In each game, the first row plays the second. By how much does the first row win? 20 means about a draw, 40 a big win and 0 a big loss. Wins can go round in a circle. Each row has two weighted sums of its numbers, A and B, taken from their middle values. A row wins by its A times the other's B, less its B times the other's A.
[-0.41  0.2   0.05 -0.12 -0.23  0.01  0.43 -0.35  0.11 -0.03]
[-1.77  0.68 -0.8  -0.92 -0.56 -1.45 -1.38  1.48  0.58  0.  ] 15
[-0.15  0.43 -0.59  0.62  0.5  -0.87 -0.54  0.04  0.41 -1.18]
[-1.91  1.86 -1.07  1.46  0.15  0.4  -1.82 -0.99  0.23 -2.54] 28
[ 1.04 -0.81  0.16 -0.81  0.82  1.14  0.3   0.47  0.26  1.65]
[-1.18 -0.51 -0.74  0.88  1.19 -1.83 -2.04  1.02  0.62  0.78] 23
[-0.38  0.05 -0.35 -1.48 -1.34 -1.16  0.02  0.47  0.28  0.13]
[-1.52  0.88 -0.21 -1.08 -0.61 -0.2  -0.18  0.21  0.49 -1.3 ] 31
[-2.6   0.39 -1.73 -0.19  0.28 -0.27 -2.38  1.5   0.14 -0.34]
[-0.17  0.98 -0.15 -0.69 -0.5  -0.54 -0.27 -0.03  0.36 -0.68] 15
[-2.37  2.33 -2.72  0.73  0.6  -0.13 -2.93 -0.43 -0.5  -1.8 ]
[-0.14  0.14  0.57 -1.55 -1.06 -0.99  0.29  1.17  0.5   1.15] 3
[-0.13  1.6  -0.63  0.63 -0.55  0.71 -0.44 -0.94  0.4  -1.16]
[-0.26 -1.11  0.29  0.42  0.4  -1.86 -0.39  1.02 -0.58  0.9 ] 16
[ 1.18 -0.93  1.61 -0.02  0.05 -1.42  1.06 -0.53 -0.2   0.68]
[ 0.82 -0.64 -0.5  -0.2  -0.2  -0.67  0.78  0.27 -0.72  0.93] 22
[-0.01 -0.6  -0.32 -0.38  0.25 -1.12 -0.8   0.68  1.    1.69]
[-1.28  1.86 -0.45  0.84  0.21  1.59 -0.45 -0.98 -0.16 -2.77] 19
[-1.16 -0.15 -0.49 -0.11 -0.16 -0.69 -0.66  0.28 -0.43 -0.25]
[-1.96 -0.78 -0.24 -0.42 -0.21  0.05 -1.07  1.45 -0.02  0.13] 25
[-0.34  0.12  0.11  0.12 -0.12  1.17  0.11  0.13 -0.16  0.36]
[-0.04 -0.25 -0.27 -0.2   1.57 -1.09 -0.18  2.01 -0.71  1.4 ] 21
[-0.61 -0.13 -0.09  0.46  1.57 -0.74 -0.77  0.24 -0.12 -0.1 ]
[ 0.1   0.11 -1.41 -0.62 -0.3   0.7   0.02 -0.45 -1.04  0.35] 24
[-0.77  0.05 -0.62  0.7   0.48 -0.38 -0.23  0.86 -0.85  0.45]
[-1.87  1.16 -1.4   1.01  1.15 -1.31 -2.35  0.77  0.16 -1.36] 16
[ 0.2   1.05 -0.58 -0.03  1.1   1.33 -0.55 -0.56  0.48 -0.4 ]
[-0.67  1.37 -0.3   0.65  0.53  1.12 -1.05  0.32  0.58 -0.65] 17
[ 0.14 -0.44  0.46 -1.82 -0.73 -0.82  0.01  1.71  0.64  1.98]
[-1.02  2.43 -1.98  0.79  0.21  0.85 -1.32 -1.53 -0.23 -1.72] 29
[-1.51  0.11 -0.96 -0.45 -0.44 -0.86 -1.25  0.41 -0.09 -0.45]
[-0.55  0.85 -0.68  0.65 -0.25  1.1  -0.38 -0.46  0.27 -1.44] 29
[ 1.1   0.13  0.03  0.04 -0.65  1.81  1.16 -1.83 -0.46 -0.26]
[ 0.9  -0.21  1.69  0.68 -0.93  1.05  1.73 -1.4   0.36 -0.64] 21
[ 0.23 -1.12  0.67 -0.68 -0.59 -1.51  0.49  0.97 -0.32  1.33]
[-0.81  1.89 -0.84  1.85  0.33  0.31 -1.2  -1.5  -0.1  -2.44] 31
[ 1.29 -2.05  1.78 -1.83 -1.33 -0.93  1.74  0.66 -0.44  2.71]
[-0.75 -0.62  0.75 -0.39 -0.06 -1.08 -0.29  1.46  0.29  0.42] 19
[ 0.17 -0.19 -0.03  0.86 -0.37 -1.79  0.23 -0.49 -0.14 -0.64]
[ 2.    0.68  0.73 -0.63 -0.17  0.99  0.98 -1.57  1.15 -0.22] 9
[ 0.69  0.86  0.89 -0.76 -1.15  0.3   0.97 -0.3   0.27  0.52]
[-0.39  1.55 -1.17  0.75  0.59  0.86 -0.58 -0.95  0.25 -0.88] 23
[-1.06  2.07 -0.77 -0.49 -0.97 -0.45 -0.25 -0.24  0.77 -1.62]
[ 0.02  1.68 -0.74  0.36 -0.07  1.17 -0.29 -1.77 -0.78 -1.34] 32
[ 0.11  0.44  0.48  0.09 -0.25  1.49  0.31 -0.97 -0.03 -0.37]
[-0.59 -0.69  0.39 -0.56 -0.93 -1.28 -0.06  0.88 -0.42  0.92] 16
[-1.73 -0.67 -1.15 -0.38 -0.44 -0.83 -0.98  1.4  -0.23  0.42]
[-0.34 -0.38 -0.6  -0.58  0.26  0.54 -0.73  0.21  0.18  0.26] 21
[ 0.09  1.32 -1.02  0.08  0.11  0.8  -0.52 -0.61  0.69 -0.74]
[-1.27  0.75 -0.61 -0.37  0.42  0.75 -0.15  0.16 -0.29 -1.77] 17
[ 1.14 -0.11 -0.49  0.18  0.22 -0.18 -0.05 -0.23 -0.95  0.48]
[-0.69  1.   -0.37 -0.08 -0.67  0.25 -0.39 -0.6   1.33 -1.  ] 20
[-0.96  0.92 -0.53  1.4   0.68 -0.91 -1.78  0.44 -0.53 -0.58]
[ 0.83 -0.56 -0.18 -0.84  0.34 -0.9   0.25  0.41 -0.02  0.6 ] 16
[ 0.79 -1.21  0.8  -2.36 -0.64 -0.08  0.76  0.58  0.62  1.9 ]
[-1.05  0.51 -1.35  0.86  1.04  0.34 -1.48  0.66 -0.65 -0.47] 13
[ 0.97  0.12  0.72 -1.24  0.09  1.15  0.95 -1.    1.16  0.2 ]
[ 0.2  -0.36  1.15  0.04 -1.09 -0.16  0.88 -0.89  0.03 -0.38] 23
[ 0.58 -0.07 -0.2   0.32  0.27  0.91  0.16 -0.08 -0.33  0.12]
[ 1.03 -0.21  1.06  1.14  0.17 -0.43  0.33 -1.98  0.85 -0.57] 22
[-1.95 -1.02  0.01  0.26  0.65 -0.94 -0.84  1.45  0.07  0.07]
[ 0.04  0.24 -0.39 -0.71  0.55 -0.58 -0.43  0.06  1.36  0.29] 17
[ 0.13  1.19 -1.02 -0.36  0.95 -0.16 -1.75 -0.18  1.41  0.1 ]
[-0.61  0.47  0.31  0.49  0.17  1.6  -0.23 -0.63 -0.04 -0.99] 10
[-0.38  1.32 -1.22  0.73  0.45  1.16 -0.65 -0.82 -0.74 -1.11]
[-1.2   0.52 -0.06  0.18 -0.29 -1.11 -0.58 -0.1   0.83 -1.22] 9
[ 0.21  0.25 -0.05  1.79  0.28 -1.36 -0.37 -1.42  0.64 -1.44]
[-0.31 -0.97 -0.11  1.35  0.63 -0.43 -0.84  1.58 -0.04  0.67] 23
[ 1.77  0.04  2.32  0.6   0.13  0.49  1.86 -1.64  0.47 -0.39]
[ 0.78 -0.27  1.1   0.06 -0.44 -0.3   1.2  -0.34  0.38  0.59] 21
[-0.41 -0.85 -1.07 -1.21  0.24  0.35 -0.58  1.38  0.52  0.92]
[-0.63  0.33 -0.58 -0.22  1.19  0.66 -0.75  1.17  0.89  0.77] 14
[-0.44 -0.01  0.    0.69  1.04 -0.85 -0.55  0.02  0.06 -0.57]
[-0.07 -0.17  0.58  0.33  0.32  1.2   0.38 -0.19 -0.26 -0.69] 21
[ 1.75  0.63  0.71  0.1   0.47  1.31  0.98 -1.22  0.57 -0.17]
[ 1.82  1.2   1.2   0.85 -0.65  2.13  1.6  -2.04  0.52 -1.06] 12
[ 1.91 -1.22  2.23 -2.03 -1.07  0.73  2.65  0.19  0.26  1.7 ]
[-0.32 -0.98 -0.48  0.13 -0.01 -1.38 -0.22  1.44 -0.5   0.86] 22
[-0.92  1.32 -2.1  -0.44 -0.96  0.45 -0.74 -0.57 -0.75 -0.66]
[-1.2   1.42 -0.93  1.74  0.97 -0.49 -1.75 -0.46 -0.41 -1.64] 25
[-0.14  0.2  -0.62 -0.52 -0.3  -0.25 -0.34  0.56 -0.36  0.37]
[ 0.27  0.54 -0.1   0.87  2.02  0.54 -0.52  0.6  -0.54  0.46] 20
[ 0.1   0.5   0.45 -0.35  0.76  1.52  0.02 -0.53  0.88 -0.02]
[ 1.3  -1.23  0.57 -0.5  -0.14  1.12  1.31 -0.25  0.62  1.29] 23
[-1.4   0.68 -0.99 -0.3  -0.17 -0.22 -1.19  0.83 -0.37  0.53]
[-0.27 -0.63  0.56 -1.15  0.06  0.8   0.9   0.97 -0.49  0.18] 18
[-0.2  -0.54 -1.28 -0.27  0.74  0.33 -0.21  0.58 -0.45  0.55]
[ 0.81  0.66 -0.81  1.08  1.9  -0.36 -0.95 -0.19 -0.37 -0.41] 20
[-1.   -0.48 -0.24 -1.12  0.19  0.12  0.38  1.05  0.24 -0.8 ]
[ 0.39 -0.87 -0.53 -0.66  0.94 -0.7  -0.5   1.23 -0.39  1.25] 11
[ 0.69  0.02 -0.44  0.13  1.02 -1.18 -0.09  0.56 -0.07  0.28]
[ 2.12 -0.78  1.71 -0.08 -0.72 -0.64  2.   -1.65  0.04  0.46] 23
[ 0.16 -1.26  0.55  0.53 -0.09 -1.94 -0.1   0.05  0.02  0.61]
[ 2.54  0.09  0.78  0.07  1.11 -0.12  1.05 -0.31 -0.63  1.23] 15
[-0.64 -0.51 -0.18 -1.34 -0.24  0.03  0.49  0.88 -0.21 -0.1 ]
[ 2.92 -0.5   1.07 -0.13  0.12  0.06  2.36 -0.77 -0.04  1.  ] 12
[-0.6   0.9  -0.91  1.02  0.78 -0.3  -1.11  0.38 -0.93 -0.28]
[-0.88  1.18 -1.5  -1.15 -0.41  0.09 -1.56  0.12  0.02  0.08] 17
[-0.39  0.32 -0.9   0.56  1.13 -1.21 -1.59  0.2   1.11  0.32]
[ 1.05  0.27  1.25  0.51 -0.5  -0.07  1.15 -1.48  0.28 -0.58] 23
[-2.49  2.07 -2.17  1.95  1.23 -2.14 -2.81 -0.18 -0.09 -2.51]
[-1.42 -0.28 -1.63  0.18  0.2  -1.03 -0.4   0.71 -0.8   0.06] 18
[-0.02  2.29 -1.03  0.49  0.33  0.88 -0.58 -1.45  0.34 -1.4 ]
[ 0.19  0.17 -0.95 -0.19  0.9   0.69 -0.85  0.38  0.06  0.86] 25
[ 1.17 -0.49  0.49  0.5  -0.23 -0.45  1.    0.24 -0.84  0.97]
[ 0.12 -0.89  0.61 -0.45 -0.38 -1.13  0.6   0.33  0.22  0.08] 21
[-0.36 -1.04 -1.08 -1.36 -0.47  0.27 -0.33  1.33  0.04  1.27]
[ 0.15 -1.53  0.23 -0.02 -0.58  0.32  0.53  0.67 -0.33  0.91] 14
[ 0.7  -0.85  1.67 -1.76 -0.63 -0.15  1.04  0.06  1.18  0.52]
[ 0.33 -0.94  0.33 -0.76 -0.55 -1.69  0.23  1.18 -0.02  1.38] 25
[ 0.43  0.02  0.41  0.98  0.68 -1.41  0.12 -0.38  0.28  0.32]
[-0.74 -0.68 -0.22  0.52  0.24  0.5  -0.44  0.39 -0.56 -0.3 ] 23
[ 0.39 -0.03  0.22  0.68 -0.29  0.64  0.44 -0.84 -0.03 -0.96]
[ 2.    0.15  0.12  0.74  0.56 -0.12  1.31 -0.81 -0.07 -0.31] 22
[ 1.22 -0.78  1.38  0.16 -0.12  0.02  1.28 -0.35  0.41  0.41]
[ 0.53 -0.95  0.82 -0.56 -1.05 -0.78  0.8   0.15 -0.58  0.89] 23
[-0.57  0.04 -0.27 -1.08 -0.94  0.21  0.78  0.12 -0.67 -0.02]
[-1.67  1.28 -0.89  0.19  0.5  -0.45 -1.18  0.82  1.22 -0.79] 24
[ 0.95  1.04 -0.94  1.1   0.99  1.21 -0.27 -0.92 -0.88 -0.45]
[-0.32 -0.83  0.33  0.02 -0.21  0.84  0.88 -0.39  0.15 -0.91] 19
[-0.18  1.67 -1.09  0.59 -0.31  1.27  0.54 -1.52 -0.03 -1.74]
[-0.4  -0.77  0.11  0.21  0.26 -1.62 -0.09  0.15 -0.28  0.3 ] 1
[ 3.13  0.57  1.7  -0.29  0.45  1.28  1.76 -1.69  1.53  0.74]
[ 0.04 -3.18  1.41 -0.73 -0.84 -0.34  1.18  1.43 -0.94  2.05] 14
[-0.86 -0.15 -0.35  1.    0.26  0.56 -0.82 -0.18 -0.15 -1.01]
[-0.65 -0.45  0.46  0.93  0.22 -1.47 -0.53 -0.05  0.26 -0.3 ] 16
[-0.8   0.44 -0.21  0.14  0.97  1.22 -0.21 -0.06  0.3  -1.11]
[-0.25 -0.77 -0.69 -0.72 -0.71  0.46  0.06  0.55  0.06  0.75] 22
[-1.35  0.84 -1.26 -0.15 -0.35  1.18 -0.54 -1.03 -0.96 -0.58]
[-0.03 -0.4   0.02 -1.2   0.08  0.1  -0.27  0.65  0.38  0.84] 16
[-1.15  1.9  -1.83  1.33  0.4   0.78 -1.2  -1.19 -0.17 -2.56]
[ 0.52 -0.9   0.18 -1.58 -0.48 -0.97  0.19  0.8   0.75  1.39] 10
[ 0.5  -0.63  0.34 -0.17 -0.2  -1.05  0.46  0.21 -0.26  0.07]
[-0.4   0.66 -1.24  1.04  0.43 -0.61 -1.34  0.37 -0.21 -0.61] 20
[-0.77 -0.59 -0.17 -0.51 -0.25  0.49  0.31  0.09 -0.11 -1.11]
[-0.11 -1.64  0.88 -2.48 -1.58 -0.05  1.82  0.68 -0.31  0.56] 17
